In the rows, zero is written as 128.
Named turns come first, each shown by rows before and after it. Which turns, in which order, take the first row of each pair that follows to the second? Write the first one first, as in the answered first pair.
R (before => after):
[128 115 112  77  98 138 129 127 139 185 137 112 127  94 119 154 126 143
 149 119 127 129  53 151 144 131 122 129 150 144 134] => [112 114 140  75 137 127 117 152 125 172 155 115 147  81 103 148 139  97
 143 143 144 154  96 117 135 157 133 118 158 162 115]
[129 103 123 124 109 119 150 128 143 151 110 143 124 107 143 138 141 130
 114 151 122 117  63 142 118 136 116 146 145 113  99] => [120 103 142 124 153  98 142 151 137 134 128 139 131  94 121 128 141  89
 112 172 133 136 115 114 108 164 121 141 148 131  86]
[122 140 135 136 149 107 110 133 118 103 131 117 106 129 119 107  93 129
 119 112 127 131 176 134 134 150 138 130 115 158 142] => [126 137 110 129 102 133 118 110 132 120 112 118  94 137 133 121 100 171
 126  97 121 115 114 164 147 125 123 133 119 136 147]
Z (before => after):
[127 139 135 120 139 123 125 131 124 124 135 123 125 124 123 126 123 123
 127 137 122 130 155 122 129 135 131 128 127 139 128] => [127 139 118 112 113 136 133 119 130 137 128 118 113 126 131 125 117 146
 128 124 118 126 120 135 133 128 129 129 127 132 135]
[128 139 138 113 166 107 112 150 126 135 149 117 124 119 102 116  91  96
 132 123 126 151 183 118 120 151 148 142 107 178 137] => [136 131 101 104  97 138 131 115 140 170 125 114 101 128 133 144 100 163
 132  99 120 127  75 167 132 111 131 142 115 143 149]
[158 148 122 155 101 130 119  95 151  79 170 147 123 159 128 127 100 156
 123 115 109 119 175 148 127 123 132 137  89 130 131] => [153 133 115 157  89 142 140  93 155  85 165 160 133 164 138 141 135 165
 128 125 126 109 138 153 119 117 121 133 106  95 119]
[118 143 110  98  98 129 133 116 132 145 133 117 127 127 126 141 109 139
 132 106 146 128 114 140 152 138 141 115 130 137 137] => [114 121 116 108 116 141 142 128 127 137 137 127 148 125 124 145 143 127
 135 139 165 133 115 123 144 151 132 109 149 116 114]
F (before => after):
[160 153 135 186 135 130 128 121 104  69 128 141 128 144 120  97 104 132
 121 134 122 131 180 123 122 133 118 141 134 111 129] => [135 126 129  98 140 139 127 142  99 151 163 130 134  87  99 128 115 106
 139 144 135 162  93 114 136 149 113 121 181 146 115]
[139 135 126 137 132 120 130 122 132 118 124 134 139 136 128 134 135 132
 132 119 138 119 118 122 122 118 136 132 129 116 132] => [134 131 140 131 140 118 127 130 130 121 135 132 138 128 122 132 137 112
 131 122 135 123 124 114 120 126 133 131 132 117 124]
[126 134 152  83 162 105 109 165 113 159 154 114 125  97 109 124 106  80
 131 119 138 161 165  96 142 159 147 118 113 185 133] => [148 139 102  95  84 135 128 114 138 166 110 122  93 134 152 137 107 173
 130  85 113 116  70 164 150 104 130 133 100 135 153]
Q (before => after):
[131 134 134 151 140 132 133 135 113 109 130 135 142 141 136 118 146 121
 113 139 131 123 150 116 111 126 131 121 116 122 119] => [131 125 111 127 112 139 140 129 122 140 123 130 129 128 150 129 146 147
 116 128 132 119  87 136 119 108 123 115 127 123 128]
[113 106 104  40 172 122  99 141 121 193 126 102 126 134 112 138 104 126
 164 104 127 165  81 152 140 120 120  81 137 173 140] => [111 117 138  86 224 102  89 156 107 135 135 114 150 147 101 110 122  81
 155 135 140 167 183 115 121 154 132  79 125 165 128]
[145 139 133 110 139 124 137 128 128 155 135 119 120 114 120 139 111 135
 133 116 113 143 117 141 130 131 121 123 122 122 150] => [139 137 152 133 159 119 130 137 121 130 138 123 138 122 114 137 120 114
 130 134 120 137 151 123 117 145 121 123 121 120 137]
[154 121 134 124 122 115 141 117 122 107 143 133 119 137 142 141  78 144
 126 131 110 153  93 162 149 102 134 115 100 123 178] => [153 118 152 153 149 112 140 131 112  65 148 140 136 144 137 129 102 115
 123 161 123 146 148 136 136 116 127 114  95 109 158]

(2 to 3 turns a pair)
[152 135 119 139 124 129 136 139 134  83 116 112 113  99 117 124  98  74
  75 147 139 152 174 117 155 166 190 127 142 126 115] => [157 134 110 160 112 132 138 128 136  63 102 118 115 113 132 124 106  92
  73 145 140 139 176 122 147 155 180 131 135 105 114]	Z, Q
[151 123  91 197 146 143 141 121 141  65  98 147 133 194 172 115 147 153
  80 145  97 121 189 141  91  95 160 144 127  80 129] => [117  96 115  78 192 132 118 178 125 170 164 119 150 101 116 135 141  72
 105 158 112 197 142  98 109 137 171 119 182 175 117]	Z, F
[117 126 128 111 144 108 123 132 121 139 138 112 120 116 121 128 102 113
 122 120 135 151 139 123 140 142 146 125 125 159 150] => [122 138 131 140 139 105 122 124 121 117 130 118 118 139 128 120  96 114
 109 112 132 136 160 130 127 134 146 127 110 150 158]	F, F
[142 166 134 221 136 105 117  95 168  69  86 137 125 180 116 101 115 127
 139 102 123 115 160 145 133 122 135 140  82 108 123] => [110 137 163 134 183  98 110 151 151 134 142 127 155 111  74 127 141  45
 158 142 152 171 133  99 134 165 141 116 135 157  92]	Z, F
[144 150 114 116  90 137 139 115 135 140 102 127 103 142 137 117 116 167
 124  84 123 124 117 158 137  97 126 125 103 150 136] => [119 126 143  79 131 133 135 152 123 177 140 123 132  96 113 130 146 104
 135 127 146 156 112 117 135 135 127 112 145 172 108]	Q, F
